[[154 151 114 140]
 [152 151 114 140]]
->
[154 151]

[[118 158]
 [132 120]]
->
[118 120]

[[128 129 158 144]
 [140 122 152 131]
 [128 129 132 129]
 [138 123 129 124]
 [128 129 157 144]]
->
[128 122 132 124]

[[109 146 109 145 104]
 [109 150 109 144 106]
 [110 154 110 143 108]
 [109 137 108 146 102]]
->
[109 150 110 146]

[[104 123 157]
 [107 138 128]
 [140 151 106]
 [128 119 117]
 [128 145 118]]
->
[104 138 106]

[[127 121 131]
 [134 137 132]
 [126 124 125]
 [117 142 149]
 [129 125 128]]
->
[127 137 125]

[[117 120 131 130 133]
 [129 112 117 104  99]
 [124 132 128 117 129]
 [131 127 131 123 120]]
->
[117 112 128 123]

[[127 138 138 117]
 [127 150 149 123]
 [139 121 119 128]
 [115 128 119 122]
 [121 140 133 129]]
->
[127 150 119 122]

[[117 143 112 154]
 [146 110 102 123]
 [132 132 122 126]]
->
[117 110 122]
---
[[135 133 132 119 115 133 133 126]
 [124 119 134 130 146 136 106 112]
 [118 122 132 127 152 131 117 132]]
->
[[124 119 134 130 146 136 106 112]
 [118 122 132 127 152 131 117 132]
 [135 133 132 119 115 133 133 126]]

[[149 130 115 139 121]
 [111 125 141 118 135]
 [111 128 143 117 132]
 [137 118 111 138 136]
 [115 115 134 123 145]
 [116 140 143 119 119]
 [118 111 130 125 148]]
->
[[118 111 130 125 148]
 [115 115 134 123 145]
 [137 118 111 138 136]
 [111 125 141 118 135]
 [111 128 143 117 132]
 [149 130 115 139 121]
 [116 140 143 119 119]]

[[132 156 131 120]
 [129 127 129 128]
 [129 113 126 131]
 [128 134 134 140]
 [126 132 131 130]
 [126 129 120 123]
 [127 121 112 138]]
->
[[129 113 126 131]
 [127 121 112 138]
 [129 127 129 128]
 [126 129 120 123]
 [126 132 131 130]
 [128 134 134 140]
 [132 156 131 120]]

[[123 110]
 [156 135]
 [109 104]
 [154 138]
 [107 142]]
->
[[109 104]
 [123 110]
 [156 135]
 [154 138]
 [107 142]]

[[146 118 134 127 109 133 124 107 147]
 [146 110 147 112 110 140 149 107 142]
 [124 121 111 148 107 145 121 122 120]
 [146 109 149 117 107 127 142 109 142]
 [129 126 121 137 148 108 136 147 118]
 [145 124 117 135 141 137 136 125 130]
 [122 134 122 129 108 139 134 122 124]
 [144 133 133 131 144 136 129 131 123]]
->
[[146 109 149 117 107 127 142 109 142]
 [146 110 147 112 110 140 149 107 142]
 [146 118 134 127 109 133 124 107 147]
 [124 121 111 148 107 145 121 122 120]
 [145 124 117 135 141 137 136 125 130]
 [129 126 121 137 148 108 136 147 118]
 [144 133 133 131 144 136 129 131 123]
 [122 134 122 129 108 139 134 122 124]]

[[104 152 151 145 149 104 143 151 145 117]
 [107 141 141 141 141 156 142 141 143 120]
 [131 102 103 111 105 141 106 102 105 124]
 [119 142 141 135 139 115 138 141 139 122]]
->
[[131 102 103 111 105 141 106 102 105 124]
 [107 141 141 141 141 156 142 141 143 120]
 [119 142 141 135 139 115 138 141 139 122]
 [104 152 151 145 149 104 143 151 145 117]]

[[132 130 119 115 131 110 139 111 113 131 139 131 127 135 145 111]
 [135 131 134 121 123 120 133 131 116 142 145 144 122 127 124 136]
 [121 120 119 129 119 123 124 114 124 120 125 114 128 135 152 121]
 [142 118 119 121 129 123 140 112 134 115 128 123 122 137 145 117]
 [129 123 131 132 128 135 124 135 131 118 130 139 130 124 123 135]
 [133 136 128 137 119 137 114 141 131 135 127 129 123 137 132 138]]
->
[[142 118 119 121 129 123 140 112 134 115 128 123 122 137 145 117]
 [121 120 119 129 119 123 124 114 124 120 125 114 128 135 152 121]
 [129 123 131 132 128 135 124 135 131 118 130 139 130 124 123 135]
 [132 130 119 115 131 110 139 111 113 131 139 131 127 135 145 111]
 [135 131 134 121 123 120 133 131 116 142 145 144 122 127 124 136]
 [133 136 128 137 119 137 114 141 131 135 127 129 123 137 132 138]]

[[104 144 110 115 113 117]
 [112 127 120 126 122 132]
 [118 147 128 114 115 124]
 [128 122 115 129 135 123]
 [132 125 121 134 131 122]
 [117 106 114 142 141 122]]
->
[[117 106 114 142 141 122]
 [128 122 115 129 135 123]
 [132 125 121 134 131 122]
 [112 127 120 126 122 132]
 [104 144 110 115 113 117]
 [118 147 128 114 115 124]]

[[104 153 137 113 132 114 119]
 [111 119 138 110 115 155 120]
 [131 125 155 107 104 123 132]
 [126 133 156 109 108 117 137]]
->
[[111 119 138 110 115 155 120]
 [131 125 155 107 104 123 132]
 [126 133 156 109 108 117 137]
 [104 153 137 113 132 114 119]]
